Each path below is one point turned by a fixed rotation once a step. After each direction that follows a path, write how fast that rotation turns it, in degrees per step (0 if it stays still).
Each turn is a multiple of 5 degrees from 10 to 175, or 0.
Each row of a path follows its step; steps can be skipped.
path 1
step 1: [ 34 -31   4  25 -38  19   5  -2  20  -1  13  22 -11 -28   6  -5 -10  -9
 -18 -21 -18  23  -5 -22 -16 -11  10   7  -7   6  13   4   0  29  22]
step 3: [ 17   3 -27 -22 -14   1 -20  28   4  23  15   5   7  25 -31   5  -8  -4
 -14 -26   3  20  25 -24 -11   5   8  -5  -1  20  21  37 -27   3  -6]
step 6: [  3 -24  -9 -19   3  19  -2  33  25  -5 -26  -3   3 -11   1   9   1 -10
 -16   2  12  39   2  25  40  -8 -24  -1 -20  38  -4   6   0  19   9]
step 7: [ 20   9  36 -19  -5 -14  13  12  -7  -5  30   4 -27 -14 -48  15  11  18
 -14 -33  11   0 -16   1   8  -4  41   3   7   7  17  -5   2   0   9]
step 8: [ 13  -3   2  -6  20  -3 -12  37  11  15  12   6  12  12  19  17  -6 -37
  17  -7  34 -10 -14 -22  -6  -2 -38  -3   6   6  26 -13   5  17  33]
step 9: [ -8  14   2  -4  17 -10   9  -4  10 -39  -1  -9  37  28 -46 -13  -2   4
 -11 -11 -13  42   0  -1  22   9   1  -5  13  15   9 -13 -13 -15  21]
step 13: [ 14  -2   1  25  28  -3   1   1  -1 -10  11 -18  23   6 -11  29  25   8
  25  -4  25  12  -6   6 -11 -31  27 -12  29  32 -32   4   7  19  21]
step 15: [ 14 -13 -20   0  18 -15 -12 -16 -12 -31 -14 -29 -12  -1  15 -17  -4 -31
  23 -21 -21  13  24   4  10  21   5  -1  24  17  -6  11  29  12  31]
step 17: [ -7 -15 -20  -2  13   6  -9  19 -42   7   8 -13 -16  28 -11 -19   3  -9
  52 -17  -5 -11   4  15 -13 -21  11 -26 -20 -15  -9 -14   0  25   4]
Directions:
[ -5  -7   0   1 -11  -9  -2   3   7   5  -1   5   8   5   6   9  -3  -1
   1  10   1   5   1 -11  -1  -5   0   3   6  10  -6   8   2   9   2]	145
[ 10  -8   3  -8   1  -6   8  -7   1 -10   0   7   6  -3   6  -5  -7  -9
   3   2   2  -6   3  -4   6   2  -5  -7   8 -12   5  -2  -2   5  -3]	110
[ -4  -5  -1   2   8  -5  -5  -1  -1  -8   1   6   2  -2  -4   3  -2  -2
  -4  -9  12   6   7  -4   5  -2  -2   4  -9  -5 -16   8  -2  -9  -4]	110
[ -8  -5  -3  -4   6   5   3   0   0  -6  -2 -11  -2   6   2   4   0  -1
   1   8   1  -6   3  -6  -5  12  13   2  -2  -7 -12  -9   4   8   1]	10
[ -7  -1  -6   5   3  -4   6   8  13  -1  -1  -3   0   0  -3  -8   4   1
   5   7   3   1   8  -4   0  -1   1 -13 -14  -3  12   6  -2  -1   2]	130
[ -9   8  -7   0   0  -5   3  -5  -7  -1 -10  -5   3   8   0  -3  -6   0
  -1  -8  -4  -3  -4  -8  -4  11  -6   2   5  -1   4  13  -8  -3   9]	60
[ -4   6   6  -6 -10   3  -6  -6  -5  -8   9   2   8  -2  -5  11   0   4
  -1   9  -4  -4   1  -4   7   2   9  -5  -4  -3   7   4   0 -12   4]	160
[ 11   4  -2  -3 -13  -6  -7  -5   8  -8  -7  -8  -2  -3  -8  -8  -2  10
  -6  -2  -1   1  10   0   4   2  -2   0  -2   3  -6  -3   2   6   7]	125
path 2
step 2: [  6   4  27   5  11  20   9  17  14 -10  -5 -26  -7  22  22  16  31   6
   2   4  33   3   0 -26   7   2  15 -18 -31  13   3 -17  16  -1  34]
step 3: [ 13   3   3  25   4   5  12  22  33 -42  20 -15   7  28 -29   2  11  24
  -8  10  -7  -7  12  20   3   8  20  -4   4  -1  23  -5   4  -6  29]
step 5: [-12 -12   8  -3 -14 -11  -9 -12  17  -1  27 -22 -23  -1 -22 -19  -2   0
 -29  20 -27   7   3  -2   4 -11 -26  11  -5  27 -11  -3 -28  -4  42]
step 8: [  6 -11  16   2  -2 -36  47   9  14  -4 -16   3  -5   3   4  -8   8   5
   1   5  29   8  24 -36  15  22 -10   7 -10   2  10  -5  36   4  19]
step 10: [ 12 -11 -23  10 -25  -1  13   4  -3  -3  15 -43   9  12  31 -34  26 -15
 -12  11  17   1  24   4  -3   6   1  -5  -5  30  19 -20  -2 -19  -6]
step 11: [  9   0   5  10   0 -13 -12  -5   6  -1   1 -28  14  -2  -4 -12   3   9
 -22  20  25  21  -6  27  -7 -26 -33   4  25  17  41  -5 -23   2  25]
step 13: [  7   3  22 -12   9  -4 -31 -22   4  -3 -20  -3  -9  11 -39 -20  -5 -19
  10  21  28  22   8 -24  22 -13  14 -17 -21  26   6   9  -1   1  25]
step 15: [ 17 -11  -7  12   8 -37   7  -6   7 -36   3 -10  19 -14 -10 -33  27   9
  42   8  21  10   3   7  -8 -15   9  -7  10 -10  -4  16 -24   8  15]
step 17: [ -2 -19  34  20  23   8 -17  18 -12   5   1 -27   0 -29  14  -2  33 -19
  -6   9   4  31  -7 -11  24 -21  -2   5   9  13   7   5 -19  -8  29]
Directions:
[ -4   2   7  -3   3   7   4  16   6  -4   9  -4  -8  -4   0   7   3   3
   4   2 -10  -3  -9   1  -1  -1   7  -5   0  -4 -13  -1  -1   1   8]	20
[  4   5  -1 -13   1   1  11   6  -3   7   7  -5  -2   5   6  -6   8   5
  -7  -4   3  -3  -1  -9   4   4  -1   2  -6  -1   1  -1   2   8 -15]	175
[  0   3   0  -4   2  -4   7  -9   9 -18  -3   1  -1   2  -4   1   3   4
  11  -2  -2  -9   4   0   9   7   6  -1   0   7   2  -3   5  -8  -7]	65
[  0  -1   0   4 -15   5   7   3  -4   6  10  -2  -1   1   8  -1 -10  -1
  10   4   1  -3   8  -2   7   0   0   6   0  -8   1   2  10 -13   1]	170
[  0  10  -4   1  -1  -3 -15   6   8  -3   1   5  -7  -8   3   2  -4   2
  -7  -3  15   3   4  -1   9   9   8   5  -2  -6  -3  -4   2   2   2]	65
[ -5  -5   5  -6   6  -9   1  -2   2   2   4  -3  14 -10  12   4  -3  -7
  -3   1   4  -4   1  -1  -9   0  12  -2  -3   6  -1   2  12   0   1]	170
